(in the rows, 128 means zero)
The rows of M fall into 3 groups, which share some directions, and each row is roughly a mix of its group's hidden directions, except some rows that fit no group.
M (123 x 12):
[[130 101 103  94 161 112 107 125 114  85 141 120]
 [126 158  96 158 127 119 115 148 145  78 116 112]
 [ 96 121 162 129 116  95  91 129 148 164 124 137]
 [136 135  94 119  75 167 121 130 146 120 105 131]
 [142 172 148 148 133 129 117 137 162  92  99 115]
 [149 112 159  82 160 113 107 118 117 133 148 152]
 [162 109 127 163  94 168 131 124 141 112 108 148]
 [ 89 130 124  84 129 128  92 127 131 107 138 164]
 [121 102 113  88 115 102  83 135 130 102 107 120]
 [ 94 160 151  92 136 124 109 152 159 120 142 107]
 [150 139 162 131 124 153 117 108 152 183 117 130]
 [148  92 124 132 164 136  93 107 160 114 136 154]
 [135 143  81 149 150 169 126 156 147 110 129 135]
 [133 119 114 137 155 119 130  94 100  98  81 149]
 [135 122 113 131  89 151 126 174 129 143 140  86]
 [132 110 111 159  91 134 118 132 145 174 143  99]
 [131 144 114 132 140 111 121 177 100 109 173 139]
 [122 126 171  86 147 125 130 150 107  94 151 133]
 [148 147 124 162 141 150 152 108 134  85 161 137]
 [116  83 160 127 133 103 151 142 129  86 115 137]
 [156 139  84 116 155 116 153 140 108 114 157 152]
 [130 137 126 160 160 166 152 164 107 143 137 151]
 [124 167 105 121 127 107 127 136  96 107  80 143]
 [140 148 166 100 162 149 102  94 126 150 123 134]
 [158 112 137 135 158 110  88 137 119  84 125 148]
 [146 105 119 134 123 186 109 140 123 107 164 131]
 [162 125 119 131 170 160 116 118 121  86 146 147]
 [105 168 126 134 154 149 145 129 152 108  90 155]
 [131 143 132 121 154 114 117  77 148 136 117 174]
 [152  84 140  98 146 127 126 109  90  98 129 133]
 [124 106 185 108 108 144 111 159 119 141 132 146]
 [128 113 139 140 140 174 142 177 123 140 161 125]
 [105 160 168 152 156 126 147 106 140  97 130 142]
 [133 148 127 121  88 114 100 129 154 179 143 120]
 [126 120 175 131 171 112 139 101 131  99 105 134]
 [114 121 137 103 161 116 114  96  96  83 135 139]
 [162 111 115 134 123 156 136 103 119  79 106 151]
 [146 149 170 142 126 125 142 148 136 179 143 107]
 [139 160 109 156 134 125 163 160 106 152 126  96]
 [117  95 139 123  87 130 136  94 102  94 106 133]
 [ 97 167 122 106 169  98 141 123 109 108 125 124]
 [119 107 151 121 173 131 121  88  94 112 117 148]
 [125 118 130  78 147 122  82 117 147 121 144 156]
 [152 116 186 126 150 136 104 125 146 160 123 121]
 [115 155 184 117 120 116  98 138 115 160 126 140]
 [125  85 138 100  83 125 109 110 155 142 122 140]
 [127 109 136 177 120 113  95 127  83 143 115 125]
 [132 172 136 127 100 130 120 156 170 160 139 118]
 [125 128 115  95 123 141 151  83 119 176 135 144]
 [118  99 100  93 121 145  79 138 107 115 143 134]
 [101 166 158 171 122 151 154 134 140 113 131 129]
 [ 98 120 152 131 133 126 126  95 151 104  94 170]
 [110 161 142 119 124  99 160 131 171 161 117 124]
 [ 87 137 143 115 137 138 188 132 122 137 124 152]
 [135 144 141 175 152 134 106 130 136  89  97 109]
 [121 102 128 138  89 136 115 109  95  92  95 142]
 [142  93 159 128 109 136  99  98 100 100 126 150]
 [144 162 126 141 111 145 164 162 107 152 143 100]
 [152  87  91 156 107 135  91 116 127 117 128 115]
 [129 137 128 125  81 115 143 131  75 127  95 118]
 [113 162 141 159 159 110  90 148 152 119 136 110]
 [120 115 116 100  79 130 164 133 118 155 141 156]
 [ 98 150 158 119 129 102 152 152 113 174 130 120]
 [149 148 121 162 147 132  82 163 126 148 119 147]
 [ 96 133 142 147 146 145 130 137 112 161 141  75]
 [102 149  92 166 121  99 116 124 136 107  93 124]
 [116 169 116 137 115 133 107 127 167 158  94 147]
 [144 166 162 138 153 150 155 101 124 126 138 160]
 [136 152 114  88 139 137 124 162 138 171 125 159]
 [141 112 129 123 100 153 124 172 101 151 149  94]
 [121 151  96 120 140 127 140 103 155 130  75 150]
 [113 115  84 134 100 166 153 132 140  96 111 124]
 [129 131 114 175 117 148 175 143 119 133 128  95]
 [153 123 136 125 143  95 155  97 113 143 135 178]
 [106 133 101 103  88 129  92 160 136 150 110 138]
 [123  96 130 125 107 116 123 155 124 108 174  87]
 [121 141 147 111 133 113 114 116 112 176  81 150]
 [130 155  83 109  96 155  96 146 140 135 139 114]
 [153 104 140 114 135 115 129 132  91  95 177 122]
 [122 119 119 161 104 145 116 108 152 173  93 117]
 [111 152  89 126 126 143 177 139 161 119 115 116]
 [119 127 102  97 119 162  81 141 118  93 126 121]
 [128 152 171 131 155 128 165 113  97 152 128 149]
 [125 158  83 104 114 138  99 150 144 126 149 101]
 [118 114  88 111 109 139 120 101 174 160 125 126]
 [169 118  80 120 136 112 129  99 138 159 144 135]
 [139 143 109 157  96 166 104 135 154 151 110 108]
 [ 96 122 159  72 117 118 124 121 103 149 120 135]
 [149  89 140 119 139 133 143 153  88 114 138  88]
 [101  99 166 140 126 114 144 140  89 151 125  98]
 [126 163  92 150 127 120 172 105 161 125 131 125]
 [117 151 121 160 136 147 145 103 145 157  80 144]
 [120  88 154 138 129 120 138 172 100 131 148  97]
 [150 127 157  87 102 105 108 104 104 122 113 153]
 [ 99 185 105 119 122 128 115 134 154 151 146 116]
 [117 108 158  99 133 102  81 101 122 119 128 154]
 [158  99 129 129  96 121 174 147 112 158 142 119]
 [134  93 115  95  74 133 109 135 107 144 127 120]
 [108 157 137 126 114 137 137 171 156 169 153 119]
 [131 103  93 138 148 137 116 172 102  91 137 134]
 [ 98 101 149 102 155 132 153  87 102 136 125 137]
 [116 167 153  95 150  95 152 138 110 114 144 144]
 [177 105 103 141 114 145 102 130 109 102 112 148]
 [143 112 141 164  90 123 147 110 149 133  84 140]
 [142  94 133 141  72 149 111 141 139 159 126 128]
 [105 117 153  94 101 149 147 119 148 133 172 113]
 [153 117 113  88 149 128 116 125 120  74 137 148]
 [ 96 128 114 113 104  91 142 142 142 167 119  95]
 [131 114  95  68 123 104 121 152 140 113 141 121]
 [120 132 115 174 121 125 159  98 143  91 140 103]
 [160  93 139 165 107 168 134 133 140 140 150 119]
 [155 108 120 111 157 114  88 135 116  81 134 137]
 [149 105 124 146 135 120  95  98  95  86 113 140]
 [132 110  98 103 112 150  95 156  89 131 150 116]
 [117 178 118 134  92 142 163 139 122 157 135 117]
 [ 85  77 130 126 133 131  97 120 131 128 159 113]
 [115 116 147 152 180 139 122 111 158 111 161 132]
 [104 146 146 140 113 134 133 134 146 192 105 121]
 [149 110 116 120 163  94 149 135 118 134 159  87]
 [156 128 128 122  88 136 130 139  65 129 122 118]
 [101  94 128  97  98 146 116 169 124 129 146 109]
 [167 131 139 106 157 143 114 113  99 123 125 175]
 [118 138 137 168 139 173 159 129 134  98 153 119]]
One row of each group comes first, with its name. Which group is each row after those in?
[122 106 129 100 153 118 158  86 105  99 116 149] => X
[122  86 121 160 122 165 125 130 100 111 155 105] => L
[ 94 133 118 141 113 150 153 153 175 144 124  98] => Z

[ 99 150 124  97 122 122 162 136  80 128 155 138] => X
[101 158 155 157 120 128 153 107 151 166 114 141] => X
[137 104 138 138  97 143 150 165  98 159 144 102] => X
[137 188 121 133 130 123 144 167 135 158 120 125] => L
[ 99  91 129  79  94 147 142 127 144 124 121 131] => X
[111 103  70 112 120 149 139 126 126  93 115 120] => L
[168 141 147 128 129  85 134 114  96 143  94 136] => L
[118  98 112 181 113 146 139 129 137 109 138  91] => Z
[137 138 166 121  76 128 122 112 120 117  99 158] => L
[126 127  92 132 163 108 143 124  85 101 147 107] => X
[155  75 122 172 107 146 127 120 139 137 118 124] => L
